Families of rows that turns and mirrors carry onto each other, the same ones carrying the whole set onto itself: the rest of each named row's family, in list order
4 families of 8 rows
j_117: 12; -8; 3; 10; -5; -19; -15; 6; 2; 11; 18; -6; -3; -16; 17; 7; -7; 26; 6; 1; 30; 17; -7; 6; -26; 25; 9; 8; -12; 7; -11; 1; -15; -13; -7; -25; 7; -7; 3; -25; -12; -8; 8; -18; -9; -17; 32; -12; 24; -21; 2; 0; -4; 4; 13; -4; -12; -5; 18; 18
j_898: 18; -14; 5; 6; -2; -7; -16; -2; -4; -2; -6; 2; -4; -17; 12; -11; 10; 28; -1; -5; 23; -20; -5; 5; -4; 8; 5; -20; -25; -8; -17; -15; 0; -16; -19; -21; 38; -5; -7; -2; -15; -24; 20; 10; -3; -5; 9; -26; 7; -7; -11; 15; -10; 9; -14; -12; -27; -7; 28; -14
j_89: 16; 8; -12; 7; 11; -3; -10; 17; 21; -13; 8; -3; -13; -15; -7; -9; 11; 19; 1; -28; 21; 0; 9; 9; 2; 26; 9; 2; 17; 19; -4; -19; 3; -20; -14; -27; 28; -11; -1; -3; -5; -18; 4; -34; -23; -17; 16; -16; -13; -3; 15; -11; -11; -3; 6; -7; -24; -18; 14; 15
j_998: 4; -8; -10; 15; -2; -20; -1; 20; 9; -29; 14; -1; -22; 3; 5; 28; -7; -2; -8; -2; 19; 5; 10; 18; 17; 20; 25; 12; 23; 14; 0; -2; 8; -19; -7; -21; -1; 6; -22; -17; -15; -8; -2; -5; -8; 0; 35; -8; -6; -18; -3; 2; 7; -1; 26; 8; 2; -4; 1; 24
j_710: -5; -3; -10; 30; 8; -13; -13; 7; -6; 2; 1; 1; -19; -22; 22; 0; 6; 19; -9; -13; 21; 7; 5; 1; -10; 8; 21; -10; 8; 9; 8; 11; 20; -1; -12; -1; 15; -2; -9; -5; -10; -9; 19; 4; -17; -2; 34; -14; -3; -16; 3; -6; -8; -1; -1; 11; -37; 23; 6; -1
j_918: 8; -36; -7; 13; -8; -9; -1; -2; -20; 6; 6; 8; -19; -2; 4; 20; -20; 17; -6; 9; 13; -20; -3; 13; 6; 14; 14; 9; -22; -11; -16; -7; 10; -6; -9; -16; 7; 13; -22; -16; -28; -11; 11; 6; 4; 11; 7; -22; 13; -16; -9; 19; 4; -12; 17; 14; -8; -3; 13; -7
j_306: 5; -4; 1; 12; -1; -7; -12; 9; 1; -22; -7; 0; -32; -7; -7; -1; -2; -3; -8; -10; 17; -36; 2; -2; 39; 7; 27; -19; 10; 2; 1; -20; 18; -17; -16; -8; 19; -9; -36; -8; -12; -17; 17; 6; -12; 4; 0; -27; -9; 4; 2; -2; 2; -6; 11; 13; -28; -11; 6; -1
j_54: 2; -6; -12; 19; -5; -18; -1; 14; 4; -14; 7; -3; -21; -8; -4; 17; -17; -3; -4; -8; 22; 3; 8; 17; 15; 21; 24; 18; 27; 11; 2; -4; 10; -9; 2; -25; 1; -3; -19; -20; -8; -3; -2; -15; -17; -10; 27; -7; -11; -8; 9; -10; 11; -16; 33; 20; -1; -8; -3; 24
j_688: 15; -18; -9; 13; -7; -18; -6; 5; -1; 6; 9; -3; 9; -17; 14; 8; -3; 29; 3; -2; 28; 21; 2; 23; -28; 20; 2; 17; -9; 1; -14; 2; -8; -6; -1; -37; 20; 1; 8; -14; -12; -10; 2; -11; -8; -17; 35; -6; 8; -21; -3; 7; 0; -2; 10; -6; 0; -4; 19; 11
j_575: 10; -7; -8; 9; 8; -12; 1; 1; -1; -27; -16; -5; -28; -4; -1; -1; -1; -1; -13; -8; 24; -26; 3; 15; 37; 2; 12; -10; 16; -2; 7; -16; 22; -16; -10; -4; 12; -14; -33; -4; -12; -22; 7; 12; -9; 5; 1; -11; -20; 3; 3; 4; 6; -4; 9; 15; -19; -3; 13; 3
j_829: 17; -12; 1; 9; -5; -5; -16; -11; -9; 14; -12; 0; -2; -26; 2; -24; 1; 28; 2; -11; 25; -21; -7; 3; -7; 8; 5; -14; -22; -11; -15; -15; 1; -3; -11; -23; 39; -14; -5; -6; -9; -21; 21; -1; -11; -14; 1; -25; 3; 3; 1; 3; -6; -7; -5; 0; -29; -11; 24; -12
j_192: 31; -12; 6; 5; -13; -6; -5; 8; 2; -19; -5; -6; -11; -6; -23; 0; -14; 30; 4; -6; 27; -17; 4; 21; 21; 19; 17; 10; 3; -5; -18; -22; -11; -32; -9; -37; 26; 1; -16; -23; -9; -9; -7; -10; -3; -27; 0; -18; -7; -2; -7; 8; 4; 2; 22; -1; 2; -22; 14; 4
j_896: 18; 10; -5; 19; 8; -8; -17; 15; 16; -19; -6; -6; -6; -22; -2; -15; 4; 7; -12; -30; 18; 1; 9; 9; -1; 22; 6; -13; 19; 3; 10; -7; 6; -24; -18; -30; 32; -13; 0; -4; 1; -17; 9; -20; -32; -14; 15; -13; 1; -4; 8; -11; -13; 5; -2; -5; -17; -21; 16; 15
j_333: 3; -29; 4; 18; -17; -24; -7; -5; -21; -3; -6; 2; -13; -8; 16; 15; -17; 7; -5; 15; 22; -15; -5; 13; 8; 2; 20; -4; -17; -16; -10; 1; 7; -3; -3; -19; 11; 4; -25; -20; -19; -10; 16; 30; 3; 4; 20; -18; 12; -12; -15; 16; 12; -5; 14; 15; -4; 3; 10; -3
j_767: 9; -4; 0; 3; 9; -8; 1; 2; 1; -30; -22; 5; -35; -9; -11; 3; 5; -3; -15; -15; 13; -21; 2; 5; 34; 19; 16; -13; 20; 5; -7; -16; 22; -8; -6; -10; 19; 1; -23; -4; -11; -18; 8; 10; -9; 2; 14; -18; -8; 12; -13; 2; -12; -12; 16; 15; -17; -6; 6; -2
j_861: 3; -30; -1; 6; -16; -17; -1; -3; -15; 3; 8; 6; -18; -3; 10; 20; -11; 19; 6; 18; 24; -17; -5; 13; 11; 5; 23; 10; -18; 0; -24; -11; 2; 1; 1; -17; 7; 6; -26; -18; -25; -12; 10; 14; 13; 0; 23; -20; -4; -12; -8; 17; 15; -11; 23; 14; -12; 6; 11; -3
j_215: 23; -19; -7; 1; -13; -12; -1; 8; 1; -18; -8; -1; -8; 2; -15; 2; -21; 18; 0; -6; 21; -29; 0; 20; 28; 22; 7; -2; -7; -6; -22; -15; -10; -18; -11; -45; 24; 2; -11; -24; -10; -1; -1; -18; -10; -21; 15; -19; -1; -2; 6; 22; 14; -13; 21; -10; 4; -13; 18; 8
j_731: 9; -11; -23; 12; -11; -31; -2; 24; 2; -16; 11; 4; -18; -12; 4; 29; -10; 5; -2; -2; 13; 6; -4; 13; 10; 18; 18; 19; 27; -1; 3; -1; 14; -6; 5; -21; -2; 6; -18; -23; -10; -11; -3; -8; -6; -18; 32; -15; -10; -11; 5; -13; 8; -3; 23; 4; -7; 3; 0; 17
j_985: 10; -16; -8; 20; -15; -17; -19; 10; 0; 14; 24; -6; 10; -15; 19; 2; -12; 29; 11; 2; 31; 5; 2; 17; -23; 10; 12; 10; -18; -2; -7; -2; -14; -16; -11; -34; 19; -8; -3; -18; -13; -10; 11; -15; -9; -14; 22; -16; 5; -28; 12; 4; 12; 4; 4; -7; -13; -9; 19; 13
j_200: 21; 12; -10; 26; 2; -13; -20; 17; 25; -18; 1; 0; -7; -18; -2; -3; 5; 10; -5; -35; 21; 2; 9; 8; 6; 20; 4; -4; 23; 14; 4; -16; -1; -17; -16; -37; 32; -22; 3; -10; 0; -12; -2; -13; -16; -18; 12; -8; -3; 10; 0; -6; -11; 4; 4; 1; -15; -9; 15; 16
j_750: 11; 15; 0; 12; 0; -17; -17; 13; 21; -24; -3; -10; -6; -22; 4; -15; 13; 10; 2; -22; 30; 4; 7; 7; 5; 15; 14; -12; 23; 14; 2; -11; 0; -17; -9; -30; 31; -21; -4; -6; 5; -17; 8; -12; -22; -24; 30; -10; -16; 0; 8; -13; -4; 6; 4; -6; -21; -11; 13; 18
j_644: -4; 4; -15; 18; 5; -13; -21; 3; -5; 2; 0; -6; -17; -19; 27; -1; 5; 3; -15; -16; 23; -5; 8; 0; -7; 11; 17; 3; 6; 7; 2; 4; 28; 3; -6; 0; 9; 2; -14; -3; -14; -23; 28; 5; -10; 8; 33; -16; 1; -18; -10; -6; -4; 4; 10; 18; -33; 13; 9; -7
j_69: -1; -33; 1; -2; -10; -12; 2; -7; -24; 2; 1; -1; -17; -5; 9; 9; -11; 16; -1; 22; 23; -17; -5; 14; 5; 8; 25; 1; -21; -10; -17; -2; 11; -7; -1; -9; 7; 13; -31; -12; -23; -16; 21; 7; -4; 5; 24; -25; 0; -24; -1; 13; 11; -10; 17; 7; -14; -6; 10; -6
j_943: 2; -13; -16; 16; -12; -21; 7; 22; 6; -14; 10; -7; -14; -6; -6; 24; -11; 9; -17; 0; 29; 0; 11; 5; 8; 29; 17; 10; 24; 7; 4; 0; 3; -5; 0; -27; 2; 6; -17; -18; -13; -12; 1; -3; 0; -4; 35; -5; -2; -16; 14; -4; 11; -12; 28; 15; 2; -3; -2; 26
j_166: 18; -8; 9; 9; 6; -5; -24; -9; -7; -2; -7; 7; -10; -18; 13; -18; 6; 18; 11; -12; 15; -16; -7; 17; 3; -1; 12; -12; -24; -5; -17; -18; 7; -18; -17; -18; 36; -14; -9; -4; -10; -17; 17; -1; -19; -8; 2; -28; 0; 0; -14; 10; -11; 5; -8; -6; -30; -11; 28; -16
j_86: 25; -19; 3; -6; -15; -14; -3; 6; 6; -17; 1; -2; -6; -3; -15; 6; -12; 7; 4; 0; 22; -21; -2; 19; 20; 21; 7; 8; -7; -5; -22; -30; -10; -22; -5; -44; 25; -7; -18; -17; -14; -18; -1; -9; -3; -11; 2; -19; 0; 1; -4; 13; 9; -7; 21; -3; 9; -39; 17; 11
j_289: 22; -26; 8; 7; -12; -12; 3; 8; 5; -18; 1; 5; -7; -4; -18; 7; -11; 24; 10; 3; 20; -11; -4; 21; 18; 17; 13; -6; -5; -5; -17; -21; -17; -25; -11; -46; 30; -9; -13; -19; -9; -5; -9; -11; -8; -21; 4; -17; -3; 2; 10; 11; 5; -12; 10; -11; 6; -29; 15; 17
j_818: -12; -8; -13; 20; 5; -19; -12; 3; -2; 3; 6; 5; -14; -17; 31; 5; 8; -5; -8; -7; 17; 2; 1; 1; -10; 10; 11; -13; -1; 8; 4; 5; 21; 10; -8; -9; 12; -9; -12; 2; -15; -19; 25; 5; -15; 14; 36; -15; 3; -14; 6; -3; -4; -9; 0; 9; -31; 9; 10; 7
j_764: 11; -14; 1; 17; -16; -14; -18; 10; 1; 11; 19; 3; 3; -19; 9; 5; -6; 27; 8; -4; 19; 11; 0; 7; -26; 27; 18; 7; -16; 5; -19; -2; -11; -8; -6; -41; 26; 7; 6; -19; -12; -5; 12; -17; -10; -18; 35; -23; 18; -18; -4; -1; -6; -4; 11; -7; -9; -13; 12; 7
j_678: 10; -9; 15; 13; 4; 6; -16; -14; -2; 0; -7; -5; -6; -11; 4; -24; 3; 20; -3; -11; 30; -22; 8; 8; 1; 9; 11; -21; -26; 5; -16; -17; -3; -16; -23; -24; 41; -15; -9; 1; -14; -16; 21; 3; -12; 4; 5; -18; 8; -4; -5; 19; -8; -6; -3; 4; -22; -18; 25; -6
j_537: -4; -2; 0; 22; 6; -13; -16; 3; -2; 3; 11; -1; -17; -25; 23; 3; 15; 7; -6; -6; 22; 14; 3; 1; -19; 7; 21; -2; 8; 9; 7; -3; 20; -5; -5; 0; 14; -9; -17; 2; -13; -28; 18; 13; -10; 9; 21; -13; -1; -14; -6; -17; -14; 6; -1; 16; -33; -3; 6; 4
j_410: 10; -14; -10; 15; -2; -6; -2; 6; -3; -28; -16; 5; -22; -8; -10; -3; 1; 1; -11; -14; 14; -32; 11; 16; 37; 4; 20; -10; 13; -3; -4; -18; 24; -12; -10; -20; 33; -2; -30; 2; -11; -21; 10; 12; -9; 4; 3; -21; -26; 4; -2; 6; 4; -11; 6; 12; -16; -11; 8; -8

Same family as j_410: j_117, j_898, j_54, j_896, j_861, j_644, j_289
Same family as j_985: j_89, j_333, j_767, j_215, j_731, j_678, j_537
Same family as j_918: j_998, j_306, j_688, j_829, j_192, j_750, j_818

